In the data rows, 128 means zero.
Here are some numbered points:
[ 94 193 167 170 154 147  78  82 115 103 224 147 172 135 146 128 102  85
 194 105 144 130 135 174 108 155 150 100 121 168  84 116 108 123 134 153
 186 132 107 145  84 114 112 179 180 171 125 104] 0
[145 100 129 133 138 180 138 158 106 110  97 112 134 118 113 145 176 144
 102 102 101 124 133 118 136 137 103 135 100 111 166 125 123 166 153 118
  87 132 128 166 107 127 178 110 144  90 101  85] 1
[109 154 153 116 108 143 115 122 129 135 140 146 133 127 151 130 112 115
 112  99 110 153 131 122 111 125 137 122 149 130 124 115 117 123 127 124
 123 132 129 124  93 112  96 147 133 141 144 110] 2
[164 103 155 137 119 150 160 148 130 155 119 117 133  93 111 117 113 157
 107 172 153  84 152 104 103 113 127 132 117 118 140 140 148 129 129 139
 131  96 135 111 174 139 173  95  91 121 122 145] 3
[152 176 234 151 175 178  89 134 132 129 171  83 148  65  91 145 111 138
 159  87  91 155 114 107 109 105 180 148  69 201  89 106 173 179 244 151
  86 151 151 183 119  93 131 164 143 129 103 182] 4
[145 101 100  95 158 186 131 125  87 113 159 198  77 135 180 156 148 227
 152  87 126 117 113 135 104 123 132 137  73  38 168 194  87 119  80 128
 132 160 115 201 126 156 155  83  96  88 174 136] 5
[192  96 109 152 138 171 179  96 180 127  28 106 182  85  84  69 170 114
  91 105 147 105 144  52 116  49  85 174 120 106 153 152 175 148 180 110
  40 149 137 120 145 139 122 130 136  41  92  86] 6
[121 137 114  90  94  88 184 121 145 142 118 131 114 143 117 125 114 124
 114 144  98 143 116 118 131 113 178  96 153 140  95 122 164  99 100 127
 104 157 140  90 148 151  97 112 100 128 114 180] 7
[ 80 173 164 111 157 184 172  77 136 126 217 116 175  89  95  96  82 109
  78 142  35 128 103 115 109 104 197  77 124 178  83 130 178 113 165 137
  96 128 154 121 162 106 147 152  77 160  93 170] 8
[ 81 135 114 117 145 130 126 116 125 145 187 138  83 107 163 113  86 151
 143 176 145 102 115 132  99 115 164 107 138  96  87 107 143  98  83 151
 163 103 131  78 161 140 153 123  76 146 136 168] 9
[116 136 107 148 110  54 126  68 168 137 105 140 141 140 118 104 120  71
 137 152 161 151 119 119 130  94 119 130 192 140 127 135 120  98 121 117
 141 118 149  65 137 115  57 130 148 128 119 121] 10
[131 111 120 148  93  81 156 132 182 135 100  92 152 122  93 125 120 104
  73 112 107 164 127 124 151 103 112 122 155 174 123 119 138 113 144 117
 105  87 157  77 130 128 107 109 128 157 119 110] 11
[134  97 122 122 107  92 151 154 115 128 110 108 120 163 105 127 145 117
  96 154 113 125 118 117 145 144 121 131 122 121 141 123 139 143 112 105
 128 131 136 125 149 161 144  94 112 104 129 127] 12
[220 124  95 119  77  81 234 167 136 154  21 132 185 165 130 153 194 116
  88  95 108 122 163  95 153 138 117 141 158 131 120 114 192 127  99  70
  64 154 134 157 155 208  81  85 173  85  97 160] 13
[175 135 109 111  88  76 179 124 123 151  80 113  94 139 143 144 143 131
 106 141 138  85 115 109 156 129 144 145 163 109 127 135 148 124  91 108
 124 137 124 101 164 184 113  57 120 112 133 198] 14
[149 149 192 111 173 156 115  82  73 154 205 154  81 100 188 151 110 222
 186 136 178  12 135 120  99 127 202 135 102 128 114 144 115 128  96 147
 193 104 110 150 155 167 218  95 115 135 211 228] 15
[139 125 116 128 123 147 114 150 135 125 104 171 133 130 153 138 128 178
 141 136 141 106 128 129  94 124 153 145 107 118 147 156 115  80 110 113
 126 117 140 146 104 129 120 169 134 124 152 128] 16
[140 135  91  95  93  98 175 144 135 166  98 122 104 138 132 119 124 114
  86 136 126 113 123 157 149 132 131 116 151 116 109 142 158 107  90 119
 131 121 133  93 151 160 146  95  86 136 136 174] 17
[129  91 215 172 129  97  55  63 130  74 141  97 125 107 173 139  97 115
 166 155 190 133 145 155 107 149 141 172 133 134 174  91  62 187 191 135
 182  75 158  96 131 127 112 168 192 160 132 116] 18
[137  97 195 170 126 113  57  64 119  83 156  86 117  94 168 140 110 120
 167 168 177 129 152 162 108 138 136 173 144 133 169 105  60 171 209 139
 178  96 150 108 137 133 140 157 185 157 134 107] 19
New points follow, each followed by the numbers of its five nearest points above by angle, smallest number first.
[100 173 124  98 123 130 149  92 161 144 154  98 151 127 120 129  86 109
 131 110 102 131 178 162 101 142 136 122 165 188  97  91 160  89 126 138
 125 127 126 114 107  83 129 165 128 167 120 115] : 0 2 7 8 11
[167  98 132 166 110 115  88 187 126 125 113  96 138 136 120 149 153 117
 138 167 186 114 142  80 147 146  89 166  98 127 127 158 115 140 139 132
 141 113  81 163 140 142 159 129 122 109 142 141] : 1 3 6 12 19
[ 91 143 131  94 144 153 145 102 138 132 170 137 139 117 106 113 110 126
 139 116  86 119 120 161 113 110 153 100 140 149 106 126 168 104 138 128
 110 127 158 131 140 110 129 155 104 137 131 118] : 0 4 7 8 9
[131 124  91  92  98  81 144 163 139 118  85 139 102 172 143 151 137 100
 141 130 137 155 123 137 142 138 120 105 162 117 115 121 140 125  81 110
 126 145 127 117 110 142  82 116 155 124 117 136] : 7 10 13 14 17
[150 112 107  92 155 184 126 137  88 114 139 189 114 138 145 148 146 198
 123 104 131 134 115 134 106 122 133 135  85  66 168 176 108  98  83 126
 120 147 119 168 117 152 160 122 101 107 165 120] : 1 3 5 15 16
[114 143 118 139 132 134 124 100 158 131 127 134 134 119 120 123 123 123
 117 126 137 142 118 148 126 114 119 140 143 122 131 133 122 111 116 132
 119 127 128 115 118  99 119 124 118 123 140 118] : 0 2 6 10 11
[148 162 166 136 121 144 118 131 104 164 161 135 147 110 169 120  95 127
 151 160 171 119 138  85 106 122 180 152 120 138 104 148 128 105 113 140
 145 119 126 117 151 135 138 148  88 124 146 193] : 3 8 9 15 16
[108 128 142  97 139 136 107 118 119  88 156 118 140 137 124 125 141 141
 157 104  92 157 135 148 139 132 136 113 125 130 126 111 137 147 133 125
 117 153 130 140 117 105 118 163 172 142 110 101] : 0 2 4 8 18
[117 118 112 119 105  93 135 132 133 111 116 102 113 154 116 130 123 105
 111 140 113 172 129 129 143 135 118 120 148 149 133 130 138 115 120 123
 126 136 135 133 130 139  96 111 136 142 111 114] : 7 10 11 12 13
[138 107  82 119 149 117 133 140 189 133  68  75 166  61 110  87 117 116
 102 188 141 114 165 136 111  92 104 166 118 118 169 137 135 101 163 132
  87 125 151  86 119  93 105 196  57 114 124 109] : 3 6 10 11 16
[108 138 134 119 131 126 135 133 117 122 154 130 126 134 129 135 121 115
 126 114 100 141 118 124 138 133 141  94 134 141  99 114 153 133 117 128
 130 154 126 134 131 128 119 124 130 137 121 139] : 0 2 4 7 8
[ 91 173 167 107 126 200 128 137  73 128 199  96 126  96 181 129  85  97
  53  91  84  86 164  90 134 130 164 115  92 171 102 102 155 150 149 167
  89 167 107 145  92 107 170 148  75 174 162 139] : 0 2 4 8 15
[176  94 123 139 127 146 150 147 132 129 125 115 125  89 105 111 108 159
 105 191 145  91 156 102 108 106 113 142 104 130 136 139 149 134 147 142
 130  91 135  95 198 150 180 117  77 118 127 132] : 3 6 9 12 15
[107 158 145 128 133 175 128 131  89 131 165 119 118 110 156 128  94 122
  92 107  86 114 147 111 128 131 144 121 126 144 108 116 151 142 136 145
 104 146 126 133 109 119 151 127 100 150 139 146] : 2 4 8 9 15
[138 146 162 139 129 129 117 118 102 155 161 127 126 128 170 127  98 122
 163 154 159 119 132 101 106 122 172 138 131 137 103 135 143 119 120 150
 148 114 112 124 122 145 129 140  96 137 141 154] : 0 3 9 15 19
[108 144 140 111 142 104  96 131 162 116 136  78 139 118 101 135 111 107
 133 113  99 150 120 130 122 119 131 142 113 162 148 121 131 152 177 151
 119 128 130 122 106 100 130 148 142 136 105 115] : 4 8 11 18 19
[161 107 143 132 121 143 153 136 135 137 115 119 133 108 115 121 118 147
 110 175 136  84 149 103 109 103 121 137 117 133 133 144 144 128 142 131
 131  95 135 115 175 149 170 113  92 115 118 128] : 3 6 12 14 15
[174 148  89  86  62  90 230 150 122 188  55 143  69 153 137 139 140 116
  62 138 133  96  98 145 169 109 158 110 173 103 128 125 188 109  46  95
 133  98 142  48 178 172 135  63  58 119 155 230] : 7 12 13 14 17
[ 36 176 150 126 157  87  61  99 140 117 237 138 100 158 113 143  71 119
 181 133 100 150  83 230 130 186 163  59 139 171 112 105  79 132 116 161
 207 118 125 130  96  73 139 158 150 201 123 121] : 0 2 9 18 19
[127 187  90  82 132 120 207 164 149 161 122 165 142 121 114  82  84 146
 119 116  38 130  93 117 101  95 184  35 133 158  76 160 200  60  89 137
 102 163 163 171 144 157 125 149  62 134 115 200] : 7 8 9 13 17
[119 144 121 146 138 136 125 108 156 136 126 144 133 119 126 125 119 118
 120 110 138 140 123 143 126 107 113 154 152 122 123 135 109  94 111 138
 123 120 139 113 112  85 104 132 117 140 147 106] : 0 2 10 11 16
